In the rows, zero is written as 128.
T: rows in a few groups, each row roughly a mix of its group's directions:
T (140 x 10):
[[145 138 169 128 156  91 154 140 124  92]
 [112 191 141 116 129 104  98 148 133 127]
 [131  76  92 118 125 104 118 114 162 145]
 [127  94  82 114 109 152  98 158 114 128]
 [182 113 130 121 124 157  91 127 105 106]
 [169 169 135 149 154 154 160 141 126 129]
 [ 70 113 130 135 108  98 108 146 101 129]
 [ 87 124 124  89 173 154 129 112 136 117]
 [ 99 145 172 122 110  88 132 107  97 125]
 [146 162 108 104 106 101 137 146 175 137]
 [170  93 141 124 116  84 151 107 141 128]
 [139 140 160 115 171 160 147 132  87 122]
 [168 131 165 103 115 170 128 155 120 123]
 [148  86 124 152 113 142 134 126  72 135]
 [100 169  96 103 145 134 114  95 130 154]
 [178 135 114 108 136 147  80 120 124 149]
 [155 174 144 157 116 160 105 105 115 124]
 [116 108  73 133 144  82 111 125 130 141]
 [ 83 162 134 172 123 108  99 124 127 133]
 [110 179 177 126 122 109 142 139 122 111]
 [131  93 137  75 129 111 172 134 130 125]
 [ 86 109  84 125  93 120 151 129 110 139]
 [111 160 154 179 144 127 104 123 108 152]
 [137 100 108 156 112  85 106 115 164 143]
 [108 120  96 133 120 133  82 151 155  90]
 [176 104 158  95 128 143 138 126 103 104]
 [145 145 145 183 134  89 110 151 130 123]
 [ 75 112 115  94 109 116 116 145  98 141]
 [157 140 103 166 147 169  93 126 137 128]
 [110 127 127 132 149  86 112 110 178 100]
 [163  93 104 102 116  88 151 139 132 143]
 [ 95 150 134 123 133 173 134 145  85 151]
 [ 80 127 158 144 145 123 164 122  93 135]
 [174 114 135 163 129 163 157 100 127 134]
 [157 121 108 159 156 166  89 122 115 116]
 [126 125 143 140 170 149 134 160  81 151]
 [121 113 143 131 156  65 123 109 106 142]
 [146 154 103 160 133 125 183 145 136 145]
 [137 110 146 118 182 154 140 129  90 145]
 [108 177 159 150 115  99 136 146 129 101]
 [123 130 142 115 109 119  59 110 120 147]
 [ 81 164 114 160 109 140 133 122  95 136]
 [115 102 152 145 121  72 148 116 126 158]
 [158 134 144 176 118 126 165 105 143 102]
 [ 99 172 100 151 128 112  91 140 148 141]
 [133 160 127 138 132 132  75  93  94 128]
 [ 76 109 156 137 128  95 128 114 147 100]
 [108  87 101 123 154 147 128 105 130  83]
 [145 138 133  79 125 170 157 126 111 101]
 [179 134 117 123 125 179 141 142 116 150]
 [154 157 120 101 104 167 125 113 134 169]
 [ 97 161 140 136  99 128 114 103  79 135]
 [157 187 115 136 150 129 101 150 137 121]
 [108 139 131 114 117 171 147 151  81 153]
 [117 145  89 180 112 113 126 139 116  97]
 [153 115  75 153 141  87 131 127 117 140]
 [167  91 166 110 133 166 127 115 135 135]
 [115 157 165 133 142  87 143 129 142  88]
 [ 98 143 141 105 151  79 113 114 160 143]
 [105 130 102 121 146 184 100 114 146 149]
 [137 134 144 164 128 156 117 130  66 125]
 [118 114  82 120 103 113 116 165 164 111]
 [165 146 104 129 160 140 115 134 177 147]
 [184 145 134 135  96 131 122  97 144 103]
 [115 176 101 166 129 132 144 117 162 111]
 [167 105 121 111 144 127 160 100 156 162]
 [145 119  91  99  75 137 135 140 149 111]
 [111 123 119 116 146  66  97 138 148 113]
 [135 102 116 132  90 146 159 116 171 154]
 [123 145 136 146 133 158 171 120 173 156]
 [ 99 142 134  82 141 173 150 120 110 120]
 [105 117 119 124  75 135 143 115 112 174]
 [105  91 132 133 126 134  76 112  93 115]
 [130 161 113 113 155 133 109 149  88 168]
 [103  96  75 108 112 141 127 124 160 138]
 [161  95 129  80 137 128 163 128 129 104]
 [165 126 173 137 112 113 168 129 100 122]
 [169 153 125 133  88 118 160 153 102 136]
 [ 85 120  97 134 122 118  83 150 103 144]
 [137 148 148  81 131 127 125 162  92 157]
 [100 122 127 152 129  69 108 129 122  95]
 [101  92 155 136 118 105 141 144 177 116]
 [118 157 156 154 133 158 123 119  84 161]
 [121 157 114 132 174  78 111 122 131 147]
 [147 137 132 141 127 136 193 158 152 135]
 [130 112 127 137 139  98  74 148 139  88]
 [133  80 137 157 133 134 149 144 141  81]
 [106 143 118 112 138 141 134 102 192 144]
 [ 82 154 141 124 161  88 129 137 105 118]
 [146  84 152 126 114 148 130 117  77 115]
 [117 161 143 130  95 137 163 132 166 162]
 [100 115 126 163 160  92 118 148 158 106]
 [145  92 137 118 113 153 173  99 124 156]
 [101 123 139 124 155 138  92 103 178 114]
 [124  97 176  85 126 127 156 116 115 116]
 [144 125 150 169 163  97 120  94 144 111]
 [131 157 118 161 183 126 153 139 106 121]
 [112 130 166 121 112 100 180 106 113 140]
 [169 154 123 113 120 162 174 124 129 147]
 [149  68 125 125 123 155 108 136 152 104]
 [101 115  91 109 161 124  97 117 126 167]
 [152 117 132 105 121 161 159 155  82 140]
 [171 113 135 166 167 128 107 135 107 148]
 [168 106 142  90 116 107 112 161 123 155]
 [174 158 132 132 166 156 102 136 120 108]
 [ 82 112  80 120 106 132 133 120 161 125]
 [115  62 110 123 127 114 160 111 127 127]
 [120 145 112 117 170 122  77 127 158 111]
 [159  81 165 107 123 153 142 114 116 144]
 [163 141 161 116  91 159  96 131 107 126]
 [137  78  95 133 121  99 139 108 162 121]
 [184 104 139 149 133 135 151 161 128 108]
 [181 123 110 148 148 153  89 113 136 123]
 [160  84 115  90 130 152 147 107 116 144]
 [183  91 129 126 145 128 145 160 129 108]
 [108 159 151 150  81 145 144 131 132 164]
 [144  86 125 133 156 134 184 117 115 120]
 [126 106 156  81 113 107 153 112  93 117]
 [140  80 159  98  91 129 107 134 144 132]
 [111 117 160 142 122 127 171 127  74 132]
 [124  97 128  82 108 101 141 149  96 150]
 [145 109 118 117 158 104 189 133 121 114]
 [ 87 104 116 145 111 106 121 111 162  90]
 [131 127  91 135 108 163  99 159 140 165]
 [128 112 125  91 152  96 104 136 174 148]
 [104 137 149 117 123 107 193 132 139 144]
 [104 101 151 150 122 139 122 117  67 125]
 [106 100 131 139 148  89  87 147 158 118]
 [135 167 122 171 147 169 125 127 150 147]
 [158 132  97 129 175 142 113 126 169 114]
 [132 159 123 132  77 112 121 110 164  98]
 [108 132 170 113 121  79 160 135 147 135]
 [131 124 141 137 127 150  84  75 130 100]
 [128 126 163 175 117 121 128 118  96  87]
 [139 106 122  94 116 167 139  83 116 152]
 [153 129 118 114  78 119 129  91 162 110]
 [171 140 131 181 141 112  96 137 135 122]
 [128 153 133 146 152 147 133  72 144  97]
 [154 142 104 161 155 169 130 111 154 108]
 [ 97 151 130 167 160 109 142 116 163 107]]

the four rows of each list that fit no group, in list order (the others fit one group, some only roughly):
  k569: [112 105 153 132 163 157 174 103 142 134]
  k920: [155 139 129 118  99 138 181  91 139 114]
  k338: [149 161 151  88  99 122 127 134 170 139]
  k732: [ 82 147 134 156 109 105 126 164 120 157]
  k468: [ 86 147  98  96 111 149 157 108 116 143]
  k862: [101 168 122  92 123 100 142 145 114 163]
  k365: [110 123 105 107 115 129 182 161 115 154]
  k707: [171 119 116 146 119 163 109  88 101 131]
  k790: [164 138 119 129 176 133 173 131 149 121]
  k745: [ 99 161 170 127 100 100 141 106 135 149]
  k924: [122 117  78 162 121 102 106 144 161 120]
  k785: [106 121 139 176 157 158 155 114 105 142]
  k160: [128 133 126 140  56 147 129 111 142 114]
  k963: [104 162 148 142 116 135 110  82 164 138]
  k344: [158  98 165 144 100 120 154 124 143  92]

k920; k707; k924; k160
  k673: [101 166 160 150 111 132 137 116 157  91]
  k922: [132 159 142 133 140 179 105 128 168 110]
  k474: [117 173 137 107 115 124 183 131 121 108]
  k448: [ 82 142 165 137 140 170 149 120 137 118]
  k706: [150 176 118 140 135 117 152 156 104 163]
  k624: [122 122 139  80 154  93  89 147 134 135]
  k935: [108 118  87 135 141 164  82 141 133 149]
  k641: [109 138 153 121  92 106 101  88 153 104]
  k550: [165 163  97 108 158 129 145 140 144 159]
  k82: [141  95 137 117 162  93 153 169 113 128]
  k584: [ 91 162 140 108 115 141 170 112 137 157]
  k206: [ 99 139 140 133  97 119  79 144 157 102]
  k302: [134  89 120 126 115 140  80 148 167 142]

k474; k448; k641; k206
  k382: [ 93 121 134 154  84 131  85 144 110 135]
  k542: [152 152 108 116 147 154 100  76 138 120]
  k396: [166 113 153 137 127 187 108 133 126 116]
  k277: [161 165 102  87 133 150 117 153 115 121]
  k818: [147 153 133 105 111 122 140 141  72 160]
  k66: [103  77 140 136 119 128 124 137 102  82]
  k339: [120 166 100 117 141 164 154 165 111 140]
  k800: [135 148 121  99 117 105 155 154  81 155]
  k529: [ 92 132 159 101 155 133  82 120 149 126]
  k471: [127 144 116 139 141 102 185 132 143 167]
  k635: [157 134  90 114 147 160 177 139 125 133]
  k578: [ 92 127 135 143 148  93 140 121 102 176]
  k252: [131 103  99 142 118 101 189 133 118 133]

k277; k339; k471; k578
  k853: [ 91 102 119 155 179 126 100 135 123 121]
  k398: [ 81 169 124 125  83 141 128 145 130 127]
  k538: [124 133 115 129  90  99 143 145 185 120]
  k701: [122 176 125 167 114 123 142 143 151  91]
  k665: [108 154 163 120 108 101 169 152 122 103]
  k560: [170 118  92  96 143 139 140 160 106 144]
  k775: [146 127 160 117 111 131 154 118 185 103]
  k197: [ 78 125 122 129 152 169 149 137  96 123]
  k966: [113 169 136 122 110 128  98  79 117 102]
  k493: [127 115 101  80 137 119 167 155 110 147]
  k476: [126 103  95 147  72 119 101 129 114 140]

k853; k538; k197; k966
  k939: [129 118 143 121 162 169 128  96  95 160]
  k85: [129 165 116 150 163 140 134  93 171 129]
  k892: [105 107 119 110 140  89 137 166 153  93]
  k642: [ 72 145 116 142 108 138  96 110 153 141]
  k944: [143 180 133 104 149 168 116 147 139 114]
  k598: [154 146 174  89 159 139 128 125 121 103]
  k280: [118 133 101 144 127  84 107 103 164 159]
  k762: [147 121  93 156 176 128 121 160 152 125]
  k680: [153  87 116 104 178 144 132 145 116 120]
  k59: [140 111 125 139 112 123 193 103 107 115]
  k201: [112 162 141 151  97 132 181 124 106 135]
  k553: [ 77 100 102 139 128 141  85 134 117 119]
  k436: [101 133 146 158 135 168 172 126  99 119]

k944; k280; k59; k436
  k462: [156 100  89 155 124 138 157 157 148 147]
  k336: [ 95 103 102 129 161 103 118 143 101  93]
  k803: [132 145 139 104 171 166 123  87 128 109]
  k753: [137 145 143 172 182 118 126 155 138 124]
  k51: [117 118 136 177 104  83 129 144 121 100]
  k604: [112  84 122 135 142 100 127 101  89 160]
  k457: [125 157 133 132 142 166  90  93  94 131]
  k454: [107  70 114 114 162 123 130 104 122 109]
  k948: [152 115 117 133 160 145 137 184  99 117]
  k874: [145  96 101 161 147 158  92 105 141 127]

k462; k753; k51; k457
  k477: [138 144 108 138 150 160 174 103 144  95]
  k249: [167 113 111 162 115 155 173 133 124 145]
  k262: [165 131 132 143 164 147  97  84 142 127]
  k663: [122  79 163 103 111 138 109 137 132  92]
  k240: [178 151 133 147 145 159 138  91 133 143]
  k814: [123 101 164 103  90 137 122  91 111 107]
  k368: [114 153 122 139 118  64 129 101 128 150]
  k237: [179  96 113 134 131 163 115 160 132 133]
  k907: [171 140 120  94 129 168 127  98 150 141]
  k385: [159  99 118 161  90 122 101 147 146 106]
  k977: [ 93 149 151 141 173 116 112 123 166 135]
  k452: [111 137 136 129 123  77 131 152 161  88]
  k806: [153 109 104 162 122 181 134 147 148 124]
  k817: [146 112 110 145 157 160 126 110  92 169]

k240; k368; k385; k977
  k986: [ 99  98 114  75 138 126 167 133 130 133]
  k815: [ 77 115 105 126 111 111 169 142 122 153]
  k547: [144 110 140 151 127  74 147 170 120 127]
  k487: [171 113 106 110  78 152 135 110 127 136]
  k236: [124  96 151  82 113 123 122  84 129 106]
  k851: [169  93  99 144 125 160 134 164 129 122]
  k168: [192 124 137 104 105 136 139 143 107 111]
  k521: [104 171 168 124 126 167 142 108 135 141]
  k65: [140 149 143 126 165 163  77 125 141 113]
  k387: [ 78 138  88 151 125 155 137 101 136 136]
  k828: [130 140 111 104 160 151 143 161  80 142]
  k46: [164 110  97 103 134 139 163 121 131 169]
  k9: [123 155 132 158  94 112  86 125 168 125]
  k545: [114  76 108 132 148 169 125 142 100 121]
  k263: [157 109  83 132 130 154 112 156  97 148]

k815; k828; k9; k545
  k961: [107 118 124 117 181 105 111 126  98  95]
  k998: [110 121  92 188 132 155 127 116 130 144]
  k640: [107 124 130  68 129 153 142 136  98 151]
  k791: [119 134  96  94  80 169 132 119 134 126]
  k173: [147 124 108 170 154 155 173 125 134 146]
  k126: [144 126 130 162 147 146 184 102 150 124]
  k64: [ 99  81 131 140 104  99 114 135  93 143]
  k514: [114 113 151 110  73 130 159 147 110 105]
  k921: [155 148 114 140 112  87 176 132 110 147]
  k867: [190 128 139 122 131 133 132  97 127 166]
  k544: [110 101 131 175 113 157 138 112  87 136]
  k264: [171 165 118 121 142 101 125 161 107 150]
  k366: [121 123 144 169 148 125 131 115 178  92]
  k154: [ 93  85 141 116 142  96 152 116 119 159]

k640; k126; k64; k867
  k481: [111 149 102 144 124 177 108 169 114 128]
  k166: [144 156 169  95 167 122 132 140 114 104]
  k618: [136 111 126 107 121 119 103 175 166 163]
  k740: [116  95 120 119 130  99  78 110 148 158]
  k298: [148 184 150 136 134 139 160 149 119 103]
  k98: [112 119 170  89 121 104 147 116 168 120]
  k102: [103 108 157 138  95  96 121 159 153 152]
  k558: [139 166 107 115 175 152 110 128 136 160]
  k572: [ 87 118 112 107  95 173 137 131 155 126]
  k207: [174 146 160 140 125  97 144 140 139  92]
  k543: [127 152 139  90 126  73 123 113 108 103]
  k682: [161 122 121  92 131 143 159 106  95 161]
  k270: [150 180 136 166 109 131 106 123 133  99]
  k125: [195 150 155 121 139 127 129 109 120 125]
  k705: [150 110 138 141 124  91 122  73 148 149]

k740; k298; k543; k682
